In the rows, zero is written as 128.
Named moves (each a turn or a mirror), then the moves between two rows, first move first; the first pair answered
zaze:
[159 149 184  74 154 123  76 148 129 159] -> [203 147 171  78  86 131 109 124 127 127]
[136 115 141 139  96 117 145 134 154 118] -> [108 114 146 136 143 112 122 153 154 140]
[145 119 118 131 107 130 129 111 130  88] -> [109 117 130 131 167 128  99 133 133 116]
[149 109 133  91 102 117 121 121 118 159] -> [139 106 136  90 118 114 108 128 117 164]
sesa:
[ 94 141 133 131 175 131 140 148 107 171] -> [112 144 145  98 162 139 154 147 114 174]
[132 125 124 136 111 130 153 130 126 127] -> [139 124 128 131 112 129 148 133 128 120]
[ 98 134 149  79 176 144 111 135 122 146] -> [ 96 131 148  80 178 144 106 134 122 138]
[130 129 129 122 110 113 116 122 140 125] -> [127 125 125 132 116 113 113 121 140 121]
Mib:
[157 145 155  94 113 145 169 137 117 168] -> [156 114 162 113 180 136 103 154 108 122]
[129 158 119 164 120 102 120 113 133 170] -> [184 153 133 148 111 110 128 111 113 141]
[142 133 129 143 126 103 119 128 119 157] -> [156 135 130 141 126 100 121 129 118 148]
[107 138 125 104 155 145 144 154 150 132] -> [129 139 128  94 146 149 159 149 143 127]
Now pairs of rows:
(2 to 3 moves a pair)
[135 113 123 137  87 129 150 105 147 103] -> [ 97 132 144 112 149 132 139 127 144 172]  zaze, sesa, sesa
[ 79 108 118 139 134 108 108 136 159 111] -> [119 104 114 137 100 113 123 124 148  75]  zaze, Mib, Mib
[147 122 134 101  82 150 153 118 146 117] -> [ 91 132 107 146  98 139 153 120 144 151]  Mib, sesa, Mib
[167 125 151  77 159 146 156 148 103 120] -> [105 134 145  92 187 139 140 161 120 160]  Mib, sesa, sesa
[142 120 136 113 106 108  98 139 141 125] -> [128 117 129 128 128 104  88 145 140 130]  zaze, sesa
[106 125 112 148  93 131 136 103 157  97] -> [108 115 115 154 113 131 115 110 149  83]  Mib, Mib
[146 149 107 124 102 131 159 108 121 153] -> [134 148 133  93 136 134 139 126 129 174]  zaze, sesa
[110 136 138 134 143 119 112 129 127 167] -> [147 135 146 118 151 122 114 133 112 150]  Mib, zaze, Mib
[147 129 131 108 100 115  99 113 136 109] -> [116 129 131 123 143 108  77 123 129 134]  zaze, sesa
[153 166 117 139  51 125 187 107 131 162] -> [ 60 139 105 192 146 103  84 136 149 154]  Mib, Mib
[118 138 114 126 111 120 130 111 158 126] -> [140 124 125 119 146 122 108 119 140 101]  zaze, Mib, Mib
[219 142 166 116 158 118 121 121  84 124] -> [ 99 149 142 153 195 100  85 133 125 192]  zaze, Mib
[126 130 145 117 168 128 114 134 123 117] -> [127 123 133 138 165 123 108 130 121 101]  zaze, sesa, zaze
[ 99 128 109 107  63 136 152 104 166 115] -> [100 111  84 186 142 119 119 115 107  95]  Mib, sesa, sesa
[133 126 137 140 155 103  71 117 153 154] -> [151 118 124 161 115 103  81 101 154 119]  zaze, Mib
[ 69 130  86 150 126 134 122 136 149 135] -> [ 86 140 121 107 176 146 124 154 128 162]  Mib, zaze
[167 159 129 134 116 123 153 116  88 170] -> [181 145 149 110 152 124 128 129  85 157]  zaze, Mib, sesa
[129 121 115 111 118 131 168 135 116 122] -> [113 106 120 120 147 124 125 142 125 101]  sesa, Mib
[101 144 100 145  67 124 183 109 131 141] -> [157 108 111 166 130 122 134 120  86  65]  Mib, sesa
[193 123 156 111 113 122 136  99 123 145] -> [130 112 143 157 178 105  88 112 123 162]  Mib, sesa
[155 163 160 117 179 108  77 138 134 146] -> [170 170 172  85 144 120  96 134 151 146]  Mib, sesa, Mib
[108 141 118 142 131 109  88 124 127 149] -> [167 134 127 134 114 117  97 118 107 111]  sesa, zaze, Mib
[ 73 134 133  92 137 141 162 141 151 168] -> [140 123 157  65 164 149 157 151 119 129]  Mib, zaze
[155 120 143  96 162 146 133 149 105 101] -> [ 71 122 111 145 158 128 113 146 137 132]  sesa, zaze, Mib
[135 136 140 117  95 133 132 124 151 133] -> [104 133 141 125 121 127 108 134 156 140]  Mib, zaze, Mib
[165 130 119 138  94 138 163 108 121 119] -> [121 138 145 117 173 137 135 135 124 175]  zaze, sesa
[169 113 156  88  79 136 132 106 122  88] -> [ 73 133 135 113  70 123 130 106 162 155]  Mib, Mib
[102 116 101 187 140 135 135 126 100 124] -> [120 114 119 171 170 139 129 140  86 121]  Mib, Mib, zaze
[ 87 119 131  69 168 159 133 138 130 140] -> [131 113 119  72  97 160 163 114 133  89]  sesa, zaze
[132 168 127 146 147 130 141 129  90 177] -> [170 147 123 159 148 132 119 127  76 115]  zaze, Mib, zaze
[140 108 115 158 161 136 128 140 104 110] -> [155 128 115 140 118 147 174 129 109 130]  Mib, Mib
[136 129 125 108  95 115  94  98 174 124] -> [129 138 138  92 127 116  92 111 170 151]  zaze, Mib, zaze
[160 148 116 125 100 142 164 122 108 128] -> [ 89 144 100 156 130 125 132 133 132 157]  Mib, Mib
[ 85 121 114 134 134 123 102 114 135 143] -> [142 120 128  98  89 135 132 103 131 118]  Mib, sesa
[159 126 106 123 110 126 158 126 110  96] -> [106 149 114 107 138 127 161 136 121 168]  zaze, Mib
[109 115 104 167 152 105  86 123 111 149] -> [140 114  92 174  99 108 110 107 111 121]  zaze, Mib
[128 152 126 131 144 123 105 130  92 152] -> [145 156 118 127 110 129 128 119  95 153]  Mib, zaze
[ 87 126 110  87 102 175 196 135 150 127] -> [121  97 131  81 179 176 139 159 118  72]  Mib, zaze
[118 142 123 117  93 116 131 120 154 144] -> [135 138 145  92 149 119 113 140 132 145]  zaze, Mib, zaze
